M: rows in 4 groups, each row roughly a mix of its group's directions:
M (140 x 10):
-138 -63 -475 -19 160 86 -84 20 173 -164
-228 -190 126 43 -133 329 -173 -150 21 248
-349 25 340 -189 -147 -44 7 16 4 220
393 12 30 69 -224 -213 251 63 133 78
54 -189 150 -86 374 205 146 -135 -216 95
175 133 -40 -64 400 234 111 88 -123 -205
73 -16 412 -66 82 -128 196 -211 -245 -10
-120 -105 202 49 -69 351 -135 40 -216 288
329 89 337 158 -59 142 -26 153 -157 138
-190 -128 -234 -167 -28 128 -7 -223 312 -216
-183 355 121 298 238 -55 16 -24 -146 -31
365 -135 212 88 240 74 75 -250 -28 100
-139 -25 401 -148 -163 -196 157 -132 -118 151
-495 92 -18 72 175 159 17 40 -14 -173
271 -90 -44 105 114 44 -57 -368 235 -207
-258 -11 344 -128 51 214 -63 134 -122 245
157 -136 188 58 -210 -250 -7 -238 -96 302
289 -192 136 26 227 207 -162 -290 3 -46
209 149 189 191 -347 12 -109 192 57 189
-373 -257 -71 -56 30 -125 -73 -314 49 -97
299 115 216 53 77 32 -1 265 -80 332
-547 -17 -24 29 45 -2 37 -114 98 -139
43 -189 136 42 -274 -252 -81 -166 27 339
-110 -96 398 -176 49 -122 54 -331 -77 10
295 85 92 163 147 296 -67 287 -122 78
95 -237 188 -119 212 -123 156 -348 -51 154
-194 -80 122 -58 -141 246 -78 176 -317 256
-217 90 39 -97 -355 -65 -81 265 -92 254
-153 -145 -124 -79 -72 57 -23 -330 388 -106
-233 234 -127 169 173 250 -9 218 -61 -220
365 82 86 166 98 329 -23 151 -164 60
339 183 -139 42 117 -225 173 83 132 -241
-371 150 52 -76 -72 171 -63 322 -114 149
-235 -135 -356 -148 208 -29 -5 -175 109 -192
7 -278 -48 32 52 -176 -10 -443 118 -146
244 29 -308 158 264 212 -43 87 4 -205
-73 336 154 150 230 92 221 156 -85 -199
-426 8 160 123 -123 -16 -164 -26 -58 278
-163 77 -101 48 -217 169 -217 317 180 213
-202 -240 -21 -115 -263 -230 41 -257 211 7
397 82 -189 -23 27 -50 236 197 63 -211
285 125 312 153 158 104 46 90 -287 9
134 59 -366 141 283 166 -50 168 -2 -182
340 -123 46 38 339 140 165 -193 -71 -91
222 -203 241 -52 -96 -152 -15 -181 -135 334
76 215 263 47 243 -190 209 180 -222 49
159 -222 104 30 -71 99 -80 -408 261 60
254 154 183 114 388 -109 179 84 -78 -57
-180 -186 -10 -65 -152 -94 -52 -368 323 12
422 -50 192 0 76 -30 -8 -35 -216 273
229 62 255 111 313 191 100 124 -98 207
-335 -130 -253 -207 43 -140 45 -211 168 -117
-406 -92 -247 -208 37 106 -71 15 224 24
-100 44 -344 106 -45 198 -245 274 162 47
-95 244 -8 177 -237 153 152 317 37 204
442 123 111 95 287 5 127 117 -42 12
-200 87 -198 108 -360 -84 -157 165 234 -69
-274 -189 84 11 -98 182 -183 -320 170 143
-21 11 -401 24 357 57 -4 49 8 -225
271 -38 190 2 315 133 81 -50 -290 158
-321 -51 -187 -213 -75 -284 28 -129 164 -171
-166 125 232 -37 -43 69 -38 303 -170 345
447 -102 51 104 -25 344 1 -9 4 56
-201 136 -181 107 -355 -42 -163 228 168 -90
-461 -54 20 -124 87 200 -205 -145 -62 3
-300 40 -209 -110 -126 -15 -39 104 312 -270
212 255 -102 40 219 134 119 319 -136 -154
45 -137 136 118 487 154 134 -95 -60 33
187 -238 128 27 -280 -299 4 -192 50 174
75 -30 357 -65 -82 -226 -73 -355 -84 107
428 99 239 215 -176 12 -17 70 -92 71
351 -149 28 72 151 178 -116 -300 157 -108
-2 176 -245 178 121 165 -162 392 -34 31
26 -139 69 -48 412 313 64 59 -182 106
-49 7 54 44 267 415 -117 234 -149 67
-115 -91 -69 -5 -66 -76 -9 -357 419 -80
61 -113 -23 -75 -382 -308 -74 -111 233 104
-122 -151 243 49 235 271 51 -4 -151 305
11 180 -193 22 212 299 21 266 -17 -264
422 -186 157 -143 62 -49 33 -104 -111 241
383 210 -130 19 136 25 189 183 34 -220
-65 28 269 -28 216 376 -54 191 -143 141
-120 -11 -76 -93 64 -442 43 -208 204 -177
162 71 -162 -198 176 -264 -33 30 -177 -339
174 62 -451 108 30 -161 -17 25 185 -188
-373 62 -207 -78 -291 -153 -94 57 88 -162
324 69 79 129 403 -1 172 -28 -11 -145
-366 -107 269 -234 44 224 8 -43 -5 139
241 -260 42 75 -78 351 -88 -218 148 82
-43 -185 237 -141 326 -42 143 -290 -106 101
340 159 226 210 83 92 -40 204 -217 62
40 155 -124 152 -32 479 19 61 218 -17
-140 88 315 39 83 193 -12 173 -149 348
268 284 -128 63 162 -56 178 276 -15 -189
400 50 259 90 213 93 74 48 -79 202
175 35 -376 120 311 50 -2 66 -39 -231
-411 223 58 -17 -211 -119 -102 225 0 64
-358 -59 -122 -8 318 244 92 7 68 -160
375 -120 127 -4 -195 -164 -51 -75 -83 309
-37 53 -142 80 277 389 -50 276 -91 -19
-256 -207 99 -268 -4 -94 84 -362 86 -45
127 147 -391 156 -112 -267 -40 131 141 -90
369 -75 289 94 165 8 34 -245 -11 152
341 -59 203 140 118 148 -150 36 -302 124
258 -152 189 -137 304 19 153 -211 -172 110
272 173 194 -37 -17 -16 37 313 -172 271
280 157 -162 24 215 270 27 252 -76 -165
270 179 218 104 357 -14 180 92 -118 -14
396 125 233 37 -163 -224 -7 -199 26 29
-9 -111 -294 -29 -48 -236 1 -322 170 -235
314 -287 126 -169 -77 -132 27 -171 -8 260
316 -60 -372 -77 -150 -39 -90 220 131 -32
26 -224 -98 10 -332 -232 -48 -124 251 201
177 21 153 193 -296 -284 99 -28 128 241
-423 -123 -201 -90 -186 -75 -81 -155 66 -168
396 -9 133 136 40 -97 -10 -72 -159 334
-288 -119 -279 -143 -302 -33 -192 -27 115 -89
-358 -186 107 -43 -131 216 -193 -91 -112 218
-485 -65 38 -16 158 14 118 -211 19 -145
-128 -142 416 -135 10 29 24 -318 -122 20
-141 -126 449 -105 -43 180 -5 -144 -161 131
451 182 69 -1 -75 142 96 222 -100 105
-222 -175 -42 -206 31 2 -70 -381 228 -137
180 227 -121 -61 -352 -275 -47 89 71 -169
-382 -208 147 -64 -118 -8 -170 -223 -5 196
-372 -204 197 -48 -105 -96 -112 -144 -86 253
41 -246 -22 -14 -397 -175 -86 -76 148 245
-47 150 -19 -96 -105 -128 5 470 -152 202
83 -23 52 -49 120 338 73 292 -207 268
277 -192 194 -16 -23 -158 -2 -174 -83 363
-526 77 14 43 109 6 37 -66 61 -200
-147 43 181 -7 191 377 -114 237 -154 135
147 59 244 68 272 205 68 208 -129 276
377 169 -168 16 156 47 159 198 13 -237
-347 76 -45 -110 -110 -75 -39 377 -142 159
-271 279 -63 111 31 314 7 275 -16 52
-218 -23 -410 -86 257 115 -23 99 132 -124
-151 250 -129 -66 -368 -13 45 305 -71 -61
-314 9 219 -118 164 257 -91 190 -120 183
-155 -116 300 -200 -255 -175 87 -226 66 140
one row of each group, then the others: which group is each in?
-506 -1 -99 -48 -4 56 -7 23 166 -215 : L
-387 -88 88 -13 -136 -231 -73 -244 160 135 : P
-50 143 -105 143 -180 142 -199 392 88 195 : F
-293 73 -25 -92 -318 -52 -45 290 -111 208 : A

386 111 119 76 206 85 70 267 -67 185 : A
106 -350 -252 13 135 -81 49 -287 109 -166 : A
-525 137 -90 -73 -66 163 -38 53 48 22 : P
-265 -141 -105 -132 -360 -181 -212 -81 72 93 : A
-107 143 -192 117 -372 -73 -170 226 191 -61 : L
266 142 -167 226 270 67 -39 220 -186 -117 : F
-31 250 -182 -50 164 -327 135 96 93 -278 : P
-207 -158 -127 -271 46 -187 -39 -288 139 -218 : P
294 -339 85 -155 -2 -56 55 -185 -11 270 : L
134 -86 -232 -274 67 201 -12 233 218 -211 : L
42 68 395 54 -182 141 -69 189 -119 271 : F
